In the rows, zero is written as 128.
Families of rows that turns and mirrors carry onto each other, the same ones carrying the whole set onto itself: the rest of each named row's family, in list order
5 families of 8 rows
lise: [126 190 104 117 157 108 140 114 117 138 119 155 118 100 111 122 119 129
 123 155 117 144 123 127 125 156  98 114 139 115 139]
supi: [152 118 146 109 137 129 138 125 127 118  91 117 121 120  92 136 148 136
 141 162 124 140 122  91  87 154 125 133 153 106 138]
samu: [161 132 112 124 168 159 144 113 106 137 133 146 101 118 120 139 122 133
 151 126 124 122 105 131 114 147 152 151 135 158 137]
vas: [157 140 107  99 154 125 118 147 139 106 101 130 108  92 129 137 167 158
 146 122 109 108 130 143 115 132 113 125 132 120 153]
foref: [114 140 122 134 152 151 133 102 105 149 113 126 141 163  98 136  89 122
 100 143 118 148 125  97 118 145 135 130 139 135 134]
zim: [125 196 127 107 154 119 136 108 141 140 137 152 125 103 107 122 124 129
 134 152 111 145 122 123 120 152 105 131 142 129 133]
nako: [100 144 119 115 141 131 102 137 142 120  89 127 138 143 108 121 148 132
 108 139  82 141 138 103 130 130  93 106 148  91 149]
tubed: [163 125 140 121 131 127 141 108 122 118  95 115 128 122 100 139 143 137
 142 152 124 140 118 100  81 153 109 126 145 106 149]
Padap: [131  86 113 121 150 167 114 147 123 124 102 106 124 152 129 133 149 157
 128 117  87 121 123 114 117 132 147 143 135 136 139]
keza: [104 139 125 111 145 121 105 141 147 117  89 132 148 147 100 123 145 129
  87 135  90 135 136 108 130 133 104 105 141 108 147]
Zivu: [168 136 112 125 157 149 136 120 107 144 128 139 107 107 115 141 113 146
 148 131 128 126 107 132 111 144 149 149 131 168 131]
disev: [167 125 101 120 161 156 139 123 113 145 143 151 103 111 125 140 128 145
 143 136 122 133 104 117 105 139 143 154 131 154 132]
Mos: [154 144 105 101 146 125 110 144 144 108 104 124  98  92 132 134 160 163
 150 116 104 112 129 130 117 133 100 120 142 133 148]
lonug: [156 146  96  95 150 124 123 151 154 110  99 120 106  89 124 137 171 150
 141 119 109 133 133 132 125 135 118 128 147 127 149]
zuzu: [114 146 114 107 132 124 106 137 139 125  84 126 148 147 104 124 143 138
  96 133  83 132 146 114 121 123 102 106 150  93 137]
vit: [116 168  97 122 164 148 106 152 129 148 121 143 118 139 136 117 119 141
 114 105  81 126 113 139 148 114 134 124 137 147 138]
Fol: [122 193 119 115 157 108 123 117 125 137 127 154 113 101 105 130 126 130
 124 150 123 157 117 128 121 147  99 120 129 126 131]
riro: [138  81 109 126 152 163 114 158 112 121  90 112 123 140 113 142 136 150
 117 117  92 124 120 111 117 120 139 127 141 132 146]
moviv: [114 155 100 112 175 147 107 148 125 141 120 144 113 137 135 114 112 140
 112 107  83 113 130 145 151 115 131 123 136 143 138]
Zabis: [102 148 120 107 142 116 111 141 141 125  80 116 138 138 107 122 141 141
  97 139  86 134 143 112 120 126  96 106 138  94 143]
padip: [116 157 106 129 173 156 114 150 128 137 127 153 126 117 145 116 118 143
 110 105  90 128 134 139 150 117 134 120 141 145 141]
Bubiv: [138  83 116 122 150 164 110 133 122 123  91 114 124 151 115 141 137 146
 127 117  83 117 130 111 106 117 145 138 138 125 149]
gasa: [147  88 111 125 141 174 115 141 123 128  90 109 131 150 118 131 136 147
 131 121  86 110 126 107 119 126 144 134 151 133 147]
meman: [140 139 110  98 142 125 120 144 146 107  99 141 103  83 129 130 167 153
 139 111 101 115 128 136 125 133 107 132 143 117 141]
zatak: [115 137 126 140 152 156 129 115 105 157 113 141 147 157  91 126 101 116
 105 154 106 155 115 107 123 140 142 135 137 127 131]
kikip: [106 140 127 133 156 150 136 105 106 155 113 133 133 164  99 124  96 116
 102 145 100 148 118  98 117 141 135 131 141 133 127]
nenus: [107 160  86 114 173 153 102 144 121 144 117 147 117 134 128 122 114 136
 110 111  87 120 129 145 150 123 133 129 129 144 127]
fetiv: [129 189 123 111 159 110 142 114 129 139 121 157 118  95  93 129 117 123
 120 153 119 141 121 121 123 139  99 116 144 124 143]
gizik: [146 119 128 105 133 125 135 116 124 123  99 110 122 126  75 149 144 137
 139 164 115 142 106  92  89 158 109 139 141 116 138]
Pirin: [120 138 130 134 167 152 136 117 106 155 124 123 141 165  94 132  98 125
 110 159 104 148 116  99 113 137 140 127 134 144 140]
gavot: [150 125 133 121 135 129 147 104 120 122  93 119 128 119  92 147 153 134
 136 159 125 144 117  96  82 157 117 132 137 109 141]
pif: [158 139 111 127 171 156 136 117 104 135 128 135  95 111 125 137 114 134
 157 130 126 130 101 129 111 153 139 148 123 157 140]
zuvat: [126 197 117 109 160 111 144 119 123 140 122 150 116 104 112 119 126 128
 121 149 126 140 117 131 128 156 103 118 135 126 131]
miba: [151 114 134 118 134 131 132 106 118 116  96 120 125 113  87 145 143 137
 141 164 129 141 130  99  94 159 108 131 143 112 140]
buso: [155 145 104  99 151 128 111 149 137 112  97 135 103  95 131 127 167 150
 152 121  93 114 124 148 113 131 107 124 134 116 142]
led: [144  94 121 117 146 173 104 138 124 123  93 106 125 156 117 140 138 141
 130 109  93 119 125 117 105 120 146 142 135 135 138]
vegi: [106 129 139 138 156 155 128 117 101 150 127 143 140 154  97 126  91 130
 106 150  94 137 108 101 114 139 125 131 135 136 130]
Fosav: [109 158  91 124 172 148 118 136 126 144 131 146 121 126 129 126 118 143
 107 108  80 123 123 143 152 117 123 125 125 153 143]
lito: [157 137 113 122 165 155 151 118 106 146 133 132  95 100 121 139 120 148
 162 134 115 128 108 127 110 139 142 154 137 152 133]
fut: [ 94 150 135 113 143 125 112 143 140 115  84 112 145 132  95 125 133 134
 106 133  81 136 137 117 135 135 100 104 151 108 148]

Which other rows belong to the same family as Zivu? nako, Mos, vit, Fol, gasa, zatak, miba
Which other rows belong to the same family as zuzu? lise, foref, tubed, nenus, pif, buso, led
Which other rows belong to the same family as zuvat? samu, vas, moviv, Zabis, Bubiv, kikip, gavot

Families of rows that turns and mirrors carry onto each other, the same ones carrying the whole set onto itself: the rest of each named row's family, in list order
5 families of 5 rows
sumas: [127 157  84 160 120 134 148 109  93 139 132 135 163 124 109  93 132 111
 139 148 115 134 136 100 125 140 119 127 129]
likig: [160 151 100 169 134  94 148 122 108 116 112 127 123 114 108 107 110 105
  90 129 128  98 124 133 133 138  83 136 128]
pebu: [125 105  94 137 112 116 124 104 132 119 137 121 129 128  84 109 116 110
 151 108 131 169 111 102 111 160 133 136 137]
davif: [136 144 110 166 122 129 125 143 116 137 112 121 167  90 154 102 125 128
 119 153 142 121 142 118 109 138  87 134 127]
Fir: [117 123 124 167 120 143 108 154 135 145 131 129 138 114 121 143 146 134
 113 115 150 159 107  98 159 142 122 121 132]
Vum: [126 161  88 169 125 133 147 136  86 130 115 127 145 122 123 128 111 121
 101 143 129  97 121 106 140 126 106 130 119]
dag: [130 105 131 160 117 119 114 141 155 132 129 126 116 110 105 132 132 130
 103  93 149 167  96 113 154 157 110 122 142]
duv: [127 150 126 178 124 141 126 152 117 153 124 141 152 110 131 124 154 130
  99 132 137 136 120 105 165 134 109 115 133]
Momem: [111  96 113 139  96 136 123 135 141 122 116 112 140  97 127 119  90 145
 117 105 146 155 100 105 100 159 109 133 138]
Beves: [152 151  93 160 122 105 159  96 108 127 127 139 146 118  97  73 125 102
 124 134 107 131 132 124 122 152  98 128 140]
gafot: [159 117 118 147 124  81 125 121 133 103 113 123 105 119  88 118 105 100
  99 102 140 122 111 131 119 146 105 144 134]
dib: [150 120  99 146 117  94 145  92 132 115 131 128 125 120  80  82 115 101
 130 109 118 153 117 125 114 165 106 134 144]
bikuv: [127  99 119 147 118 142 109 132 130 128 144 137 105 137  98 112 115 128
 120 128 136 138  70 102  92 175 126 136 151]
Luta: [150 151 134 181 123 116 142 139 125 143 119 146 141 104 120 100 146 124
  79 120 127 130 117 126 162 144  88 114 143]
moki: [127 103 117 133 111 112 110 134 126 110 116 122 116 129  91 144 104 112
 114  99 148 137  99 101 117 139 141 145 129]
dedan: [158 110 131 155 126 114 119 124 132 123 138 144 101 130  93  86 121 114
 105 130 128 124  82 124  90 176 105 138 158]
ruki: [111 130  85 145 114 141 126 113 108 134 136 125 152 130 101 116 128 115
 157 132 128 157 123  87 119 144 140 132 127]
bura: [107 121  96 157 112 149 120 146 125 135 119 108 157  96 150 126 107 145
 131 138 149 143 121 101 110 145 101 133 124]
Voru: [105 131  98 147 111 144 124 142  98 128 117 124 140 131 112 150 109 124
 117 123 142 121 106  86 130 126 142 135 119]
luru: [152 122 137 170 118 103 134 133 149 130 122 137 118 105 104 105 133 123
  82  96 134 149 103 132 157 158  88 118 149]
fusa: [164 140 118 174 138 121 129 127 114 134 137 147 117 126 111  79 133 112
 105 158 122 103 100 128 100 167  88 134 151]
Ridu: [137 148 100 179 137 152 125 138 100 145 143 141 130 132 127 100 133 125
 119 173 127 105 101 107 109 158  99 131 140]
sen: [114 122 100 162 126 165 113 141 109 142 148 133 123 138 118 121 123 135
 130 154 136 127  83  90 103 163 124 133 140]
nuf: [157 133 136 155 111 103 133 132 128 125 104 134 156  89 135  78 119 119
  98 130 133 120 135 134  97 144  86 134 142]
soko: [141 103 138 138  96 106 131 127 143 116 106 129 140  93 119  89  97 130
  97 100 135 141 108 127  93 158  99 134 148]

Which other rows belong to the same family as Vum? likig, gafot, moki, Voru
Which other rows belong to the same family as bura? davif, Momem, nuf, soko
Which other rows belong to the same family as sen? bikuv, dedan, fusa, Ridu
Which other rows belong to the same family as sumas? pebu, Beves, dib, ruki

